Named moves (each a turn or a mirror), then the moves between two rows, first move first; the first pair answered:
j_888 (before => after):
[ -4  22   1 -11 -20  23  -7 -12  -3  -6  15 -21   6   1  31  -4  12] => [  4  27 -10  -5 -14  26 -10  -7 -10 -11  12 -11  -6  -2  37  -2   5]
[ -2  11 -11   6  14   1   6   2  -4  15 -11  14   1 -13 -12  -1 -11] => [-11   5   1  -3   9  -3   9  -4   4  20 -11  -2  17  -8 -17   1  -2]
[  4  -1   3 -17  -6   4  -6   2   1   2  -7 -22   2   9 -18   4  28] => [ 17   4 -18  -3   5   8 -13   9 -17  -4  -7   3 -22   0  -9   0  14]
[ 3  1  0  5  5  5  1  2  0 -3  0  9 -2 -3  5 -3 -6] => [-1 -3  8 -1 -2  4  4 -1  6  2  1 -1  8  2  2 -2  0]
j_487 (before => after):
[-11  -9   8   0   8  -3  -4   6   7  16 -11 -14  -8  -6  -6   4  -3] => [ -4 -10  -5  10  15  -6  -3  12   2  -1  -9   1  -8 -12  -9   5 -12]
[ 9 12 -1  9  2 12  3  7 -2 17 -7 11 -5 -6 12  0  3] => [10 12  0  9  1 13  0  6 -3 18 -6  8 -6 -6 12 -1  6]
[  2   9   1   6  12   4   0  -4 -11  -2   1   3  -5  -5  11  -6 -19] => [ -2   9   9  -2   8   7  -2 -12  -7  11   0  -7  -5  -1  11  -6 -13]
[  4  -3   8   2 -16   3   0   3  10  -7  18  -2  -2   5  11  -6  -2] => [  6  -2   4   3 -16   2   0   3   9  -9  18  -1  -4   2  10  -7  -4]
j_313 (before => after):
[ -1 -10  -7   1  11 -12   8  12   5  12 -11  21  -3   6 -24   1 -13] => [-12 -12   0 -12  -5 -16   7   6  15   7  -8   1  19   8 -21   4   3]
[-11  20 -25  23   3   6  14  -3  -4 -38   0   7  18  -6  16   1 -14] => [-16  17 -28  20   7   3  15  -5  -6 -36  -5   4  23  -6  11   5 -10]
[  3   6 -13   1   5   8  -4  -5  -7  15  -2  -4   6  -3   9  12   2] => [  2   5 -10  -2   0   6  -5  -6  -4  12  -1  -7  11  -1   9  10   5]
Pairs:
(2 to 3 moves a pair)
[ -7   3  -5 -22   4  14 -18 -17  -7  14  -7 -12  13  -4  19   4   7] => [-14  -4  -4 -18   1   2  -7 -15  -1  -6  -8 -14  36  -6   5   8  11]  j_487 then j_888
[  0   8 -11  10  20   3   5  -3  -8   7  -6  11  -3  -2  -5   5 -17] => [ -6   7  19  -3  -5   7  10  -8  14   7   8 -12  14   8   2  -2  -2]  j_888 then j_313
[ -2   5  11  -7  18  -6   3   2  -9  19 -15  -7 -12   1   2   0 -15] => [ -8  -2   7  -7  10 -19  12   2  -1  -7 -13 -10  14  -2 -11   4  -9]  j_313 then j_487 then j_888
[ 17  11  -2   9   9  14   4   2 -11   3   6  10 -21  -1  13 -10 -15] => [ 12   3  -5  16   4  -4  18   4  -4 -25   9  13   1  -2  -6  -5 -15]  j_888 then j_487
[ 21  -8  -6  10  -6   7  -5  16   0   5   6  20 -27   2   8  -9 -15] => [  9 -13 -32   4   0  -7  -9  10 -15  -8 -14  16 -11  -9 -11   8  -9]  j_313 then j_313 then j_888
[ 17 -10   8  23  12 -14   3  22  11   1  -8  29 -13  -9 -24 -15  -1] => [ -4 -16  18  -1   6 -20   1   9  21  14 -20   3  15  -5 -34  -7  18]  j_313 then j_487
[ 11  -3   3   0   3  -3   5   7   2  10   0  15 -19   0  -8  -5  -3] => [ 11  -3  -9   0   0  -4   0   8  -4  -3   1  18 -15  -3  -5  -3  -2]  j_313 then j_313 then j_888
[-5 -2 17  3 13  2 16  0  6 21 -2  1  1  4 -9  0 -8] => [  1   0  -4  14  19  -2  17   5  -6  -3  -5  17  -2  -4  -9   4 -12]  j_487 then j_313 then j_888
[-12 -12  -3  -5  22 -19  -4  -8 -10   7 -23 -10   3  -1 -17  16   5] => [  2  -2 -23   9  11  -8 -17   3 -21 -20  -7   8 -17 -12   6  10  -1]  j_888 then j_313 then j_888
[ -3  -2 -18 -11   0   0  -8   5 -18 -14   3  10  -9 -17   3  -6  -4] => [ -3  -1 -14 -15  -1   6 -13   0 -17   0   0   4 -13 -14   8  -7  -3]  j_487 then j_888 then j_487
[ -2  -5  -8 -16 -23  -1 -15   0   3 -20  12 -13   6  -3  12   4  20] => [  2  -1  -8 -18 -20   5 -22  -1  -1 -10  11 -13  -7  -3  20   2  20]  j_888 then j_487
[ 14  12  -4  17 -13   5 -12  12   3  -6  17  17 -16   5  27 -14  -5] => [ -6   3  27  -1 -24  -2  -1   2  22  10  14 -12  11  16  14 -11  12]  j_313 then j_888 then j_313
[ 13   3  -8   7  -2   3 -12   5  -2 -21  -3   7 -15   9  11   1  -9] => [ -5  -6  -1  -8   0 -12  -7  -6   4 -10 -19 -15   9  11 -11  11   5]  j_313 then j_888
[ -9   7  16 -18  -2  14   1 -11   3  28  -1 -23   3   6   9  -1  13] => [-10  -2  10  -6  -3  -7  19  -5  11  -9   2 -16  34   2 -15   5  13]  j_487 then j_888
[ -3 -12  -3 -11  -1 -16   1 -12   3  -2  -5  -9   0   2 -12  -2   5] => [  1  -4   4 -13  -8  -4  -8 -13   3   7   2 -12 -11   5   2  -8   6]  j_888 then j_487 then j_313
[ -1 -11  -3  -1 -25  -7 -10   9  10  -7   8   5  19   2   5   6  -2] => [ -5  -7   4 -12 -20  -1 -18   0   8  22   0  -4  11   7   6   6   2]  j_888 then j_313 then j_487
[  9   0  17   3 -10   6  -7   8  24  -6   6 -15  14   3  -5   4   8] => [ 13   5  15   0  -7  16 -16  10  18   9   4 -13  -5   3   7  -1   7]  j_888 then j_487
[ -2   1  -4   9  13  -4  15   2  -2   1  -8   4  11  -4 -13   2 -12] => [  7   6   4  12  -5   5  10   8   2 -14  13   7   2  -3  10  -7  -8]  j_313 then j_313 then j_888
[ -7  -2  -2  -5   6   6  -1 -12  -5  10  -8  -8   7   3  -7   9   0] => [  4   4  -7   4   2  14  -9  -4 -12   1   5   3  -8  -1  12   1  -4]  j_313 then j_888
[  8  -3  -5  14   4  -4   2  11   0 -12   6  16  -8   2   1  -7  -9] => [-2 -3  7  2 14  0  2  1 -1 23 -8 -2 -7  8 -4 -2 -6]  j_487 then j_313 then j_313
[  4   0  -5  -1 -13  10 -25   7   9   1  16   8 -12   3  14 -14   2] => [ -4  -9   3  -4 -20  -1 -11   4  19 -12  18  -1  13   4   0 -10   9]  j_888 then j_487 then j_888
[ -4 -14   6  -5   0  -9  -2  -1   6   3  -2  -6   3   5 -13   5  11] => [  2  -5  -4  -2   6  -2 -10   0  -2  12  -5   1 -18  -1   0   2   4]  j_888 then j_487 then j_888
[  8  -3  -3   7   9 -13   7   1  -1   3  -4   5  -6  -2  -9  10  -4] => [ 10   1   0   7   5  -2   1   3  -5   8   1   7 -17  -2   6   4  -5]  j_487 then j_313 then j_888
[ -2  -1   2  -5  10  11   6 -11   3  10  -2 -16  -4   8   9   6  -3] => [  1  -2   9   0   1  11  12  -4  10  -4   8 -12   3  10  11   2  -2]  j_487 then j_888 then j_313
[  6  12  -3   9  16  11   3   1  -5  -4   0   7  -8  -2   9  -6 -15] => [-1  9 18  2  4 13  6 -2  9  3  6 -5  0  6  9 -9 -7]  j_888 then j_313
[-10   8   8  -2  12  11  -1 -14  -5  21  -8 -15  -1   8  -1  -1  -6] => [ -6  11   9   1  10  16   0 -11  -4  20  -3 -10  -9   8   7  -3  -9]  j_313 then j_313 then j_313
[  2   4 -17 -10  10   9 -11   8 -12 -13  -2   9 -19  -8  11  -7   3] => [-10  -6 -17 -15  14  -4  -2   2  -9 -17 -13  -3   6  -6 -10   1  12]  j_313 then j_888 then j_487
[ -7  -1   5 -17  -8  -2 -21  -3   5  16  -3 -13  -2   1   0   2  11] => [ -7  -3  -5 -11   6  -7 -18  -3  -4  23 -14  -4 -10   1  -6   3   4]  j_313 then j_313 then j_313
[  6  -3 -20  15  14  -7   2  -2   2  16 -10   1  -7   7 -19   1 -34] => [  4  -2 -33  14  10  -8  -3  -3  -3   1  -8   3  -5   2 -13   5 -32]  j_313 then j_888
[  3  -8  -9 -16  -4   1  -9   6  -9  12   1  -4  -8  -4   5  -1  -3] => [  2 -10 -10 -19 -10  -2  -7   6  -4   1   3  -9   2  -4   3   1   2]  j_487 then j_313 then j_313
[  6  -2   4   6  -3   6   1   2   9 -18  12  11  -5  -4  12  -6   2] => [  5  -3  -6   6  17   2  -2  -3  -2   1  -6  17 -16  -6   3   2  -4]  j_487 then j_888 then j_313
[ -1  -4 -12 -14 -11 -12  -9  -3   0  -5  -6  -1   1  -4   1   3  15] => [  0  -4   2 -14 -16  -9  -6  -4   7   4  -2  -7   3   1   2  -2  16]  j_313 then j_313 then j_888
[ -8   3  -8 -16   2   6 -23 -12 -12  19  -7  -7 -17   4  20   1  -5] => [-15  -1 -13 -21 -14  -7 -20 -14  -3 -12  -2 -15  13   1  13   4  10]  j_487 then j_313 then j_313
[ -8  11  -5  -7  -2   4   1 -11  -4  -8   3 -15  18  -4  -2   6   9] => [ -7  12  10  -5  -2   9   5 -11   4   5   6 -18  13   2   2   1   6]  j_313 then j_313 then j_888
[ 12  -9 -12  16  -1 -15   2  17  -4  -9   0  28  -9  -4 -12  -2  -1] => [  5  -8  10   1   1  -1  -4   9  -1  34  -7  10 -21   6  -5  -6   5]  j_487 then j_313 then j_313
[ 12   2  10 -17  -2  16  -6  -2  11  -4  17 -22  -3  -1  27 -12  -5] => [ 10  -1  13 -17  -5  10  -2  -3  18  -7  17 -25   8   1  22 -12  -2]  j_888 then j_487 then j_888
[  1  -1  -6   9   6 -11  13   8  -4 -15  -4  13   6  -5 -12   4  -8] => [  6   4  13   5   6   7   6   7   1  17   2   7 -17   4   6  -7 -10]  j_487 then j_313 then j_313
[  5  -6  -6  -5  -7  16 -11  -4   2   8   3   0 -11  10  29  -6   2] => [  9  -6 -19   8  -1   8  -2   4  -1 -16   5  15  -9   4  22  -6  -4]  j_888 then j_487
[-14  10  16  -5  24  -5  19 -10  -5  46 -15 -21  18 -17 -16  20  -7] => [-16   6   7  -6  -2 -17  27  -8   5  -2   0 -23  49 -23 -21  22   5]  j_487 then j_313
[  7  -1   4   3 -15   1  -3  10   6 -14  24   4  -6   1  12 -11  -2] => [  4  -6  19   3 -10   1   6   7  13   4  21  -3  -4   5   5 -12  -1]  j_313 then j_888 then j_313
[  0  -3  24 -11  -7  -4  -2  -4   8  21   9  -3 -17  11  11  -7   7] => [  8  -5  24   6  -7  -8  11   5   9   0  18  13 -14  10   6 -10  -1]  j_487 then j_888 then j_313
[ 17  16  -5  -1   9   7   3   1 -26  18   9  22 -30   0   6   2  -9] => [ 22  11   0  10   0   1  17   7 -14  -3  22  32 -19   2   1  -3 -11]  j_888 then j_313 then j_487
[  7  11 -18   9  -7   0  -2  -2 -10 -20 -12   6 -19   0  28   5 -30] => [-14  -1 -10 -12  -7 -17   7 -17  -2 -11 -29 -21  18   2   0  19 -11]  j_313 then j_888
[ -8   8  11  -7 -12  20  -1 -10   3   4  10 -15  17   0  16  -5  10] => [ -8   8  -8  -7  11  19  -8 -12 -17  22 -13  -8   2  -7   7   2   2]  j_888 then j_313 then j_487
